One turn sends every row of this set to another row. A few are shown first. Where does it send the rows asked after them?
J703: [  7  -1   7 -14 -10 -18  11  -8  29  -5 -17 -29  -7 -15 -29]
J452: [-19   3   8   0   7   6   9 -18  16  -2 -15 -38 -27 -16  31]
J724: [-18  -2   3   5  14  -5  32  30  -8   4 -12 -13  -5  12  -6]
J672: [ -4  -4   6  31  10 -15  29   2  -1  -6 -15 -39 -14  14   3]
J91: [ 21   0   7  -5   4 -30  -8  -8 -13  -9 -24 -39 -18 -22  21]
J179: [ 13  15  -1   5  39 -25 -29  19  -2  -9 -19 -16   0  -3  -5]
J518: [ 21   5   9 -26  13  -3  -5  13 -10   6 -19  -5   4 -21  -9]
J188: [ -7  -1   4 -32 -10 -18  12  12  20   0 -15 -17  -6 -18 -24]
J670: [-13   1   3  18   0  -6 -20  -1  -2  -2 -13 -34 -11  39  -3]
J313: [-31   3   6 -19   8  10  12   4   9   5 -12 -23 -23 -18  29]
J210: [-18   6   9 -17  14  27  12  -2  18  10 -11 -12 -10 -16   8]
J781: [-13   7   5 -18   1 -28 -24 -17   7 -10 -16 -33 -22 -31  13]
J464: [-29 -12   5   5  10  -6  -5  38  10   0 -22 -21 -19  16  25]
J319: [-21   8   4 -36   4 -16 -22   2   2  -2 -13 -13 -13 -31   3]
J168: [-15  -9   9   5  17  14  -4  34  20   7 -20  -8  -4  18   0]
J749: [-13 -13   8  26  10  -9  -7  12  19  -7 -25 -38 -24  18  25]
J348: [  7  13  -3   5  37 -33 -30  20  -6 -12 -20 -22  -7  -5   5]
J2: [  7  14  -3   1  39 -28 -29  24  -6 -10 -19 -15  -3  -5   1]
J876: [ 37   3  11  -2  11  -9  -7 -15  -1  -3 -22 -24  -2 -19  -6]
J514: [ -1  -3   4 -11 -15 -34  10  -9  22 -11 -18 -43 -20 -17  -8]
J985: [  4   8   8  -9   6 -12 -24 -31  18  -9 -16 -27 -11 -27  -8]
J508: [ -6   5  11   2  12  23   9 -23  25   3 -13 -27 -15 -14  10]
J929: [-14   3   4   9   4   4 -18   8  -1   3 -11 -21  -3  40 -14]
J56: [-22  -4   1  14   9 -21  30  23 -12  -3 -14 -32 -18  10  13]
J439: [ -4  10   7 -27   8  -1 -22 -11  14   1 -12  -8  -2 -29 -17]
J83: [ 13  13  -2  10  38 -30 -29  14  -2 -12 -21 -23  -5  -4   1]
J881: [  0  -1   7  22  16   1  31  10   3   1 -13 -21  -2  15 -17]
J87: [-15  -2   2 -29 -16 -35  11  12  13  -6 -16 -32 -18 -20  -5]
J777: [-26   2   1   0   1  -3 -18  20  -9   3 -11 -20  -7  37  -4]
J906: [  6   2   4 -30   6 -25  -6  20 -22   0 -21 -19 -11 -25  18]
J393: [-25   1   1   9  -2 -13 -19  11  -9  -2 -13 -34 -15  37   7]
J23: [  0 -10  11  28  16  10  -5   9  29  -1 -23 -24  -8  22   0]

J777 goes to J393
J91 goes to J876
Now these:
J83 goes to J179
J87 goes to J514
J508 goes to J210
J56 goes to J672
J781 goes to J985
J464 goes to J749

One turn sends every row of this set to another row. A few are shown first. Where does it send the rows asked after them?
J566: [  7  -2  30   9  37  16 -13  -7   3  23   7 -20]
J228: [-12  -8  34  -3  41  24   2  -9 -18   5   0   3]
J807: [  1 -15  -5 -12  25  -8 -28 -25  18 -14  13  14]
J673: [-24  -6   7 -11  22   1  -3  -6   9 -20  31   6]
J991: [ -9  -8  18   8  26 -20 -27 -23   3  31  -1 -31]
J310: [-18 -13  10   4  -8 -11 -10  -6 -25 -13 -22 -26]
J100: [ -2 -12  -7  -8  30  -7 -33 -18  15 -13   9  14]
J748: [-26  -9   7   9   2 -18 -12   0 -24 -15 -20 -26]
J820: [-15 -21  25  -3  27  13  -4 -16 -17 -25 -28  -1]
J721: [  3  -3 -10 -14   0   6 -20 -11  -1  -3  26  -2]
J266: [-36 -25  -3  -4  25 -24  -8 -16  -6  19 -12 -19]
J290: [-14 -22  19   2  32   4  -6 -18 -12 -28 -29  -7]
J225: [-13 -22  -1   3  35 -27 -36 -30  12   4 -10 -14]
J223: [-10 -22  24  -2  25  11  -8 -18 -12 -20 -35  -6]
J988: [  4 -21   4   4   1   3  -9   1  -1  -9 -35 -15]
J665: [-21   3   4  -5  -3   5  -9  -2 -16  -8  26 -20]
J795: [  9   2  29   8  30  16  -9  -7   2  19   5 -23]
J768: [ 14 -15  25  -1  27  25  -2  -9  12 -11 -18  -9]
J846: [-36 -20   6  -1  24 -30 -15 -18   1  23 -12 -19]
J866: [ 11  -2  33   9  30  11  -7 -13   4  24   8 -20]
J489: [-18  -9  24   2  29  -5  -1 -13 -14  35  15 -13]
J322: [-23 -12  24   3  30  -8   2 -13 -20  34  10 -12]
J199: [  4  -5 -11 -13   6   2 -14 -15  -2  -1  33   1]
J576: [  5 -10 -12  -8   5   5 -15  -8  -2  -6  33  -1]
J427: [-18  -8  18   4  29  -7   2  -7 -25  30  17  -9]
J398: [ -5  -9  16  15  27 -23 -24 -17  -1  28   4 -28]
J664: [-27   3   3  -3   5   5  -5   0 -15  -4  25 -30]
J282: [  5 -21   5  -3   1   9  -9 -10   1 -10 -36 -19]
J632: [-35 -17   5 -10  35 -18 -13 -12  20 -11  -4  11]
J609: [  3 -11  -7  -3 -19  -1 -12  -5 -11   0  -3 -21]
J531: [-32 -20   1 -10  37 -16 -14  -4  16 -11 -17  11]
J666: [-39 -22   9  -4  29 -30  -9 -17  -1  21 -12 -14]
J704: [ 12 -12  28   1  27  25  -8  -8  12  -3 -21  -6]
J824: [-10 -16   4   1  30 -30 -38 -27  14   4 -12  -6]
J604: [-17 -10   9  -7  30   5   4  -3  12 -22  26   4]
J872: [  1 -13  -4  -9  32  -9 -31 -22  16 -10  10  16]
J395: [-19  -8   7 -11  21   5  -8  -8  14 -25  29   6]
J826: [-30 -21   5  -9  31 -21 -18 -15  23 -13  -9   8]
J921: [-27 -12   9   4  -1  -9  -7  -5 -26 -21 -20 -21]
J553: [  2 -20  -1   0   0   3  -8  -2   2 -13 -36 -16]
J682: [ -2 -11 -19  -6 -13  -2 -11  -4 -12   4  -2 -20]
J754: [ -3  -5  18  14  27 -23 -21 -20  -4  29  -1 -31]
J62: [-11  -5  28  -7  46  24  -9  -9 -15  -2   4   5]
J554: [ -2 -13 -15  -4 -13   3 -14  -2 -14   2   0 -24]
J907: [ 13 -21  24   5  30  22  -1  -8   8  -8 -20 -12]
J646: [-28   1   0  -4  -2  -1  -6   1 -17 -10  23 -20]
J962: [ -6  -8  34  -3  39  22  -3 -10 -10   5  -1   6]
J412: [ -9 -17   2   1  35 -28 -35 -30  12   5 -15 -10]

J310 goes to J489
J988 goes to J398
Now these:
J795 goes to J872
J673 goes to J820
J282 goes to J991
J664 goes to J62

